First come named moves, each a turn or a mirror, each shown by rows before and after it. For each pair of rows after them, which moves, in which order, take the first row to the second? The first pair is done for you.
taz:
[  6   9  12  -7   2   1  -9  -9  -2  -8  -7   8  19  11   9  -9  -4  23
   1  12 -13   0  -6   3  -4  -5  -6  -3  -5 -11] |-> [  5   9   4   2  -3   1 -10  -7   7 -15 -12   4  11  18   9  -3  -6  22
   4   2 -15 -12  -8   6  10  -9  -8   0   2  -2]
[ 11  11  -7  22  13  17   5 -20   2  -2  10   3  20 -11 -34 -28   3  17
   5 -11  12   0  -3  -9  16  12   4  -3  12  30] |-> [ 12  12  -5  21  15  18   3 -19  -1   0   9   6  21 -12 -35 -30   4  19
   4  -6   9   4  -3 -11  13  11   4  -4  10  29]
[  3  -4   3  23   4  18  13  -6   5   7  -2 -15 -22  14  28  21  -3 -23
  30 -21  17 -24  -5  -9  26  -4 -25  -4  11  -1] |-> [  6  -6  25   3  18  21  18 -11 -21  21  13   6   2  -8  22   8   4 -12
  19  12  25  24   2 -21 -18   2 -24 -16  -9 -23]
des:
[  1 -18  19  13  19  14   4   7  -7  10 -16  -5  -5   0  30 -11   0  -3
  17  10  13  -6 -10   3  15   0 -15 -17  14   1] |-> [ -8 -20   8   2  12   6   6  18 -10  18  -3  -8 -18 -31  13  -7  11 -13
  -2  13   9  20  -5   1 -11  11  12 -11   4   2]
[ -4   1 -10  -1   0   4   2 -10  -2  -1   3   2  11  -5   1   0 -15  -8
  -5   9 -14   1 -18  -7   5  -1  -9  26 -15 -11] |-> [ -3   1 -10   0   0   7   3 -11  -2   0   3  -2   8  -4   4   3 -15 -11
  -3   3 -13  -1 -18  -7   8  -2 -12  25 -13  -9]
[ 11  -3  15   9   3  21   0  -1   7   4  -4   8   4  -5   7 -12   5   0
  10   6  21  -5   0   0   7  -8  -9 -16   8   0] |-> [  5  -6   7   5  -3  19   3   6   9   7   3   4  -6 -24  -4  -7  11 -11
   2   8  22   5   5   0  -7   0   7 -10   4   3]
bemar:
[ -7 -17  -7   0   1  13   8   4   3  -4  -8  -5  -3   6  10  -1 -10  -4
   0 -18  10  10  -2 -17   9   3 -14   3  -1   7] |-> [ -6 -15   0  -2   2  15   7   4  -2  -3  -5  -2   5   1  11  -9  -4  -1
   0 -12  17  18   0 -19   1   0 -16  -8  -2  -1]
[-18  12  -7  16   9   9   7 -12 -11  12  14 -13 -35   8  -8  17 -19 -17
 -12 -17   0  21 -19  -8   0  14  -8   4 -19   3] |-> [ -9  14  16   8  14  10   4 -15 -20  13  19   1  -7   7  -5  -5  -7  -3
 -13   3   7  36 -12 -10 -18   7 -16 -20 -21 -14]
[ -2  11  16   2  -6  -4   2  -4   4 -14  -1   6  13   8   5 -13  -7  13
   9  -8 -10  -2   9  10  -5  -7 -19 -18  13 -14] |-> [ -7   7  -4   8 -14  -1   9   0  12 -14  -4  -8 -12   5   1   9 -16  -4
  10 -23 -13 -10   5  10   6   3 -13   6  15   2]
[  7  17   5  14  17  -4 -23   1 -17  -1   2  11  31 -10  13  -6  25  29
   2   8  -3   1  24  -3   5 -13   2  -6   3 -19] |-> [  5  16 -21  23   9  -7 -21   0  -7 -12  -7   0   5   4  11  17   5  19
   4 -15 -15 -22  15   1  30  -5   4  23   7  -2]
Pairs:
Each pair is 2 to 4 moves apart.
[ 10  17  13 -20   6 -35 -22   7  -4 -12  -9  16  30   9 -10 -18   8  29
 -18   9 -31  -7  -1  23 -10  -4  26  -3 -17 -11] |-> [  5  13 -15 -15   7 -28  -7   1 -11  -5 -13   4  -2  10 -14  19 -18  15
 -18  -1 -41  -4 -10  16  -7  17  28  40 -26   6] -> bemar then des then taz then bemar
[  2   1  25  16   9  14   0  -8  -8  17  -2  -1  23  -6  13 -17  13   1
  16  13  27   4   4 -10   7 -14 -16 -26  -2 -13] |-> [ -9  -7 -13  17   3  16  16  -6 -11  23   0 -15 -20 -20   1  27  -8 -19
   8  -2  13  14  -4 -15   5  14   1  21 -13   8] -> bemar then taz then bemar then bemar
[ -3  -2   7   7  27   1   9  -5 -14  -5   3  18 -13   2  23  19 -11   3
   0   2 -13   2 -21 -17 -11  13  -9  29   1  13] |-> [  3   2  27   8  28  -1   2  -5 -13  -8   2  26  10   8  30  -4   3  13
   7  10  -5  -1 -18 -12 -10   0 -17   1   8   3] -> bemar then taz then bemar then bemar
[ -3   3 -16   0  -1 -10 -12  -5   5 -17  -9   5  -2  20  -7  11 -11   6
 -10  -2 -26 -14  -8  -3   3   4   6  33 -12   2] |-> [  0   7  -7  -3   3 -12 -17  -5   2 -18 -11   9   8  25  -7   4  -7  16
 -12   0 -26 -11  -7  -3   1  -3   2  24 -10  -5] -> bemar then bemar then bemar
[ -4   9  12 -24 -27 -11 -13   7  -2 -13  23  -7   9 -22 -15  -9  26 -17
   1  -3 -20  24  -6 -17 -28   1  26 -20  -5  14] |-> [ 16  10  28  -8  -2  14  -4 -23 -16 -13   5   0  27  24  18  -3  -8  -7
  30   4  -6   7 -18 -33   4  -3 -33 -18   4   5] -> des then bemar then taz then des
[  5 -11  13 -10  -6  18   9   1  -2  -3   0  17  25   1  10   2  13   9
   9   7  18   1  -8   2   3 -12  -9 -16  -4   2] |-> [ -3  -9  -5 -17 -21   3   4  15   7  -9   3  11   7 -14 -10   9  19   4
  -7  -4   1   2  -7  12  -4  -5  21  -4 -10  12] -> des then des then taz then des
[-13 -12  -6  12  -3  17  16  10 -20   9   3  10  -5 -13   4  16 -20   5
 -10 -11  -9  20   5   0   5  26   9  15 -18   1] |-> [-12  -9   9   4  -7   9   4  17 -17   5   7  18  13 -20  -1  -8   2  14
 -17  -1  -8  24  12   9  -6  14  20 -11 -16  -9] -> bemar then taz then des then bemar
[ 11   2   1  -9  11   1   0 -21  -7  -5  -6   7   9   6  -9  24 -33  10
   8 -10 -37   1 -12  -4  -1  10 -11  29 -17  11] |-> [ 10   0  18 -17  14   4   3 -19 -17   8   5  13  21 -14 -11  10 -19   8
   4  10 -22  28  -6 -15 -22   9 -10   9 -24  -2] -> taz then bemar then bemar
[ -1  -9 -10  13  14   2  21  -5 -10  11   7   2  -8   0   1  25 -22  -5
  21  -4  10   7  -9 -22   1   9 -13  26  -8  -1] |-> [ 10   4  17   1  18 -11   5  -7 -15   0   7  24  27  13   0 -10  -8  25
  15  12   4   7  -3 -13  -6  -5 -16  -1 -11 -19] -> des then taz then bemar then bemar
[ -5  -8 -19   3  -4   1   6   2  -6   2  14  -4 -15 -19  -2  16  -2 -10
   1  -7  -6   3   1 -11   0  13  13  34  -6   6] |-> [ -1   0  -1 -10  -8 -14  -9   8  -5  -6  17   9   9 -21  -9 -14  21   9
  -8   4  -9   6   7   0 -13  -1  23   7  -5  -5] -> bemar then taz then des then bemar
[  9  22 -11 -12  -7 -18  -6 -36  -9 -15  -4   9  17  38 -12  34 -22   6
  -3   3 -29  -3   6  21   0  36  -8  16 -19  13] |-> [  5  11   2 -20  -2  -9   4 -30 -22   5  13  13  22   2 -13  27  -2  -6
  -7  26  -7  36  18   9 -35  40  -1  -7 -29   0] -> taz then bemar then bemar
[-31   0   6  13  13  28  27  -5  -1   1  28  -6   3 -33  -2   7  12 -14
 -12   3  27  36  22 -35 -23   5  28   9   5  -4] |-> [-36  -1  -7  18   6  27  29  -6   5  -3  25 -14 -12 -29  -4  22   7 -23
 -12  -9  21  27  18 -35 -12   9  32  25   8   5] -> bemar then bemar then bemar
[  3  -3  16   7  13  18  15 -10  -8  12   9   3  17   4  15  -1  -7   1
  18   7  16  -2   3 -13   7  -3 -26  -3   0 -19] |-> [-13  -9 -14   5  -3  10  19   6   0  13  14 -12 -19 -20  -5  20  -5 -19
   4  -7   5   3   4  -9   0  12   6  22  -7   0] -> bemar then des then taz
